One turn moves every row onto another: examples first, then more rows asked:
q_638: [  1   7 -30 -24   4 -40  -6  -4  -1 -15  33  -4  10   1  32 -10  25  15
   5 -14 -13  16  -1  -3 -19  12   7   5 -29 -19   4 -23 -10   3  13  -3
  -2   7   3  -6   5  16  14   0 -15 -19  -1   3]
q_605: [  4  -8  37 -16  -3  -2   6  -3 -25   2  -7  14  12 -20  -7   6 -34   0
  -6   3  29   5  11   6  16  14  13   2  -3 -15 -18 -29   3  16  -2 -15
   2 -19 -37   3   2  -5  25  -1   2  12  20  -8]
q_936: [-21  -4   5  -5  -5  -7  10   8   1  -6 -10  24 -12 -37  -7  -9  -6  -9
   7  21 -19   5   3  27  11   3 -16  10  21  -2 -17 -16  14  18  11 -18
  12 -16 -26  28  15  -1  16  12   0   8   0  -8]
q_843: [-29  18  -5  15 -11  -8 -14   6 -12 -14  -3 -16  -5  24 -27   3   3  -6
 -12  15   4 -17   6   9  20  -8  -7  -9  18  16 -17   4  -8 -13 -18  16
 -28 -14   7 -10  -2  13   0  -2   7 -13 -25   7]
q_52: [ -4  40  -2 -17   5  -2  -5   0 -18  -1  -6 -19 -21  10 -19   9 -12   5
 -13   6   3 -15  15   0   4 -14 -22   9   1  10   0  15 -26  -9  -5  -4
 -31   0   8  -3   2   6  -1 -45   5   4 -24   5]
q_777: [  5  -2   4   4   5  10  15 -28   6  31   5  16 -20  11  27  28 -31 -11
  24   5  -6 -21  -4  -5   6   1 -10  11  -7 -17  10 -24  -9   9  27  16
  -4 -13  16 -13 -13  -8 -10   3  20   2 -25  15]
q_907: [  7  -9 -16  -7   8  11  -7  -8   3  12  20  13  11  13  10 -39 -27 -17
  42  -4  13  -2 -25   3  -2  14   3   9  13  28  25  19  17   4  15   9
 -18   1 -15   2   5   3 -17 -13 -16   6  17  -2]
q_136: [ 10  -7   3 -15  -1  -7  15 -14  44 -27 -27   6   7  12   5  19  -5 -22
   8  -6  -8  -9  17 -16 -16  -1  -7 -21 -14   6 -16 -10  -4  -9   7  21
  17   3   0 -13 -15  -7 -12   3  12  -3  -9   0]
q_12: [ 32   2  -9  -4 -17  -7   2 -15   0  -2   6  11   0 -16  -2 -36 -22 -19
  36 -21   3  11 -16 -22  15   1  10  -8   0  35   3   1  18   5   0  -5
  -4 -16   5  28  11  13  -1  -3  -6   3  10 -19]
q_601: [-42 -24  11 -29   6   3  18   2 -15  -4  -6  17  -3 -19  11  -7 -11 -16
   7   6  -5   1  23  18   3 -14  13  12  -1 -16  11  14  -6  -7   2   5
 -10 -20 -36   4  10   1  19 -11  -8   9  14  21]
q_764: [ 14   8  13   4  -7  29   3 -13   5   9 -18   0  16 -12  32  24 -13   2
   6 -14 -36  12   4 -22 -14 -30   0   3   9  21  -1 -16 -17  16  -6  21
 -16 -14   7   5 -13  12  -1  -5 -10  -7 -15  -6]
q_329: [-17   3   4 -39  -6   8  16  11   0  -2  -6  11  14   1   6  -7 -40   3
   0  22   7   3   7  16  -8  10  -1  28  -6   6  13 -30 -11  10   8 -18
 -12  -4 -47   8  24  24  -3  13  -6  17   1   9]
q_380: [ 23  12 -12  -3  20 -24 -11 -17  -1   8  34  -2   3 -12  27   6  14  13
 -12   2 -14  13 -20  19  -9  11   4  -1 -21 -24  -3 -17   3  20  22  -8
 -15  14  -2   0  -2   5  12  -8 -24 -28  -6 -13]
q_942: [ -3 -18  -9   3   9 -30  -2  12  -9   1  29  13   2   9  37  22  34  27
   3  -6  -7   2  -8   7   2  12   2  -9 -23 -32   5  -9  -1   8  14  -3
  -6  14   4   2  19  -9   3  -2 -18 -21  -3  -2]
q_666: [ 15   3  -4  -9   0 -20   6  -4   2   1  29   1  16   8  25  19  22  32
 -16  -2  -5  19 -12   7   0   9   9 -16 -47 -23   5 -19   5  -6  -9   3
  -7  -5  -3   4   0  17   7  11 -24 -19 -10   4]
q_132: [ -3  -3   1  12  -3   5 -17   6   7   0   4   3  10   8  29  25   4  -3
  31  13   3   1 -11 -25  -2  12 -11  16  11  21 -13 -17 -28  -4  28  27
  30  -5 -12 -25 -11   0   0 -18 -12  24   2   1]
q_382: [ 12  -9   4 -16  -4   1  17  14   1  -3   8   5  16  16  -2 -11 -21 -11
  36 -17  33 -12 -12 -25  15  20  -4 -20 -14  17  23  10  10  17 -14  -1
   0   7   0  18  10  -9 -20   4 -11  22  17 -12]
q_164: [ 13 -13   5   0   7  18  19 -13  -8  14  11  24   1  -6 -16 -17 -10  -6
  38  -4 -11  -8 -27  -7  23  -1  -2  -6 -18   6  30  31  23   1  -5   5
  -1 -18   5  24  -2  -1 -17   2 -14  14   5   7]
q_889: [ -5   9   5  15  -8  -5 -19   3 -33  -7  -6  -4  -4  30 -30  12 -14  10
  -5  15   5 -25   2  -6  26  -5   2  11   4  13 -10 -12 -24 -10   4  -4
 -37  -4   7 -16  19  15 -10  -7  14 -13 -23   4]
q_890: [ -3  36   0  -5   2  -9 -17   3 -26  -7  -4  -4  -9  17 -38  -5  -1  23
   2  -1   3 -13  13  -4   1   6 -31  15  13   3 -15  -2 -11  -7  -8  -7
  -7 -10  13 -15 -13  -5   4 -33  19   6 -15   8]

q_136 turns into q_132
q_843 turns into q_890
q_380 turns into q_666
Where do these go?
q_382 turns into q_907
q_936 turns into q_605

One turn moves every row onto another: examples first, then more rows asked:
q_698: [-34 -20 -29 -12  23 -24  48  -5  13   0  23  -3  35  44  -6]
q_42: [-38 -19  12  -4  19 -19  26 -12 -24 -20 -22   3  36  30 -10]
q_745: [-38   0  -1  -9  10 -32  30 -14  11 -16  11  11 -16  34 -25]
q_897: [-29 -22   2 -10   4 -21  21  17 -13  -8 -41  10  14  21  -9]
q_985: [ -3  -7 -22 -17 -24 -20  32   6   6   2   0  15  26  35 -25]
q_572: [  4 -12 -33 -13  23 -18  25  26   2  -5   1   3  37  14  10]
q_25: [-33 -11   4 -40  40 -28  57 -10  10 -22   9   6   0  10   5]
q_674: [  5   1 -32 -28  18 -16  40  31  -1 -11   4  11  22   9  11]
q_645: [ -8  -8   0 -35   7 -28  45  15 -12 -39 -33   2  20  28 -19]
q_879: [-19 -12   8  21  10  -9  41 -10  -2 -42  -2  12   9   4 -13]
q_10: [  7  17  23   8  20 -21  43   8  -2 -22  -3  -1  11  13 -34]
q_884: [ -4   1 -20   2  12 -23  43  14  24   1 -14  10  23  30 -49]
q_451: [  5  -2 -35 -16  12 -14  34  22  12  -5  -7  16  24  -1  10]
q_660: [-28  -2   7 -31  25 -38   7  -8  -6 -20 -11 -18  28  14  -5]
q_33: [-30 -28   2  -4  48 -26  46 -15  30 -23   4  11  35   3  -1]
q_639: [-30  -2 -25   0  12 -20  23  -3  27 -22  11   0  55  11 -17]
q_512: [-29  -6   8 -32  37 -34  71  -7  18 -13  11   9  17   6   8]
q_935: [-34 -29  13 -18  35 -30  36   7   5  -2 -35   5  42  25 -15]
q_760: [  6  21  18  11  17 -22  38  -2  -7 -25   9  10  14  11 -14]
q_877: [-17   4  15 -37  41 -30  61   1  12  -7  11   5   6   7   3]
q_576: [ -6 -32  -9   9  10 -22  39  26  27  -5 -14  12  19   1   2]
q_570: [-44 -19  -7 -12  -8 -22  51   6  21 -39   9  22   7  28  -4]
q_972: [-31 -18  -5 -41  10 -36  44 -10  26  15  13   8  28  30 -19]
q_328: [ 10  26  12  -1  26 -20  34   7 -10 -20   9   4  17   8 -20]
q_880: [-14  -6  24   4   9 -16  35  10  49  -3  -4   8  18  29 -22]
q_317: [ -3 -17  16 -25  18 -18  38  15   4   2 -22 -20  34  41   8]
q_948: [-20   7   8 -17   1 -33  37 -25   3 -14  14  14  25  35 -43]

q_25 turns into q_572
q_935 turns into q_897
q_880 turns into q_570
Where do these go?
q_33 turns into q_576
q_877 turns into q_674
q_745 turns into q_698
q_660 turns into q_317
q_512 turns into q_451
q_985 turns into q_948

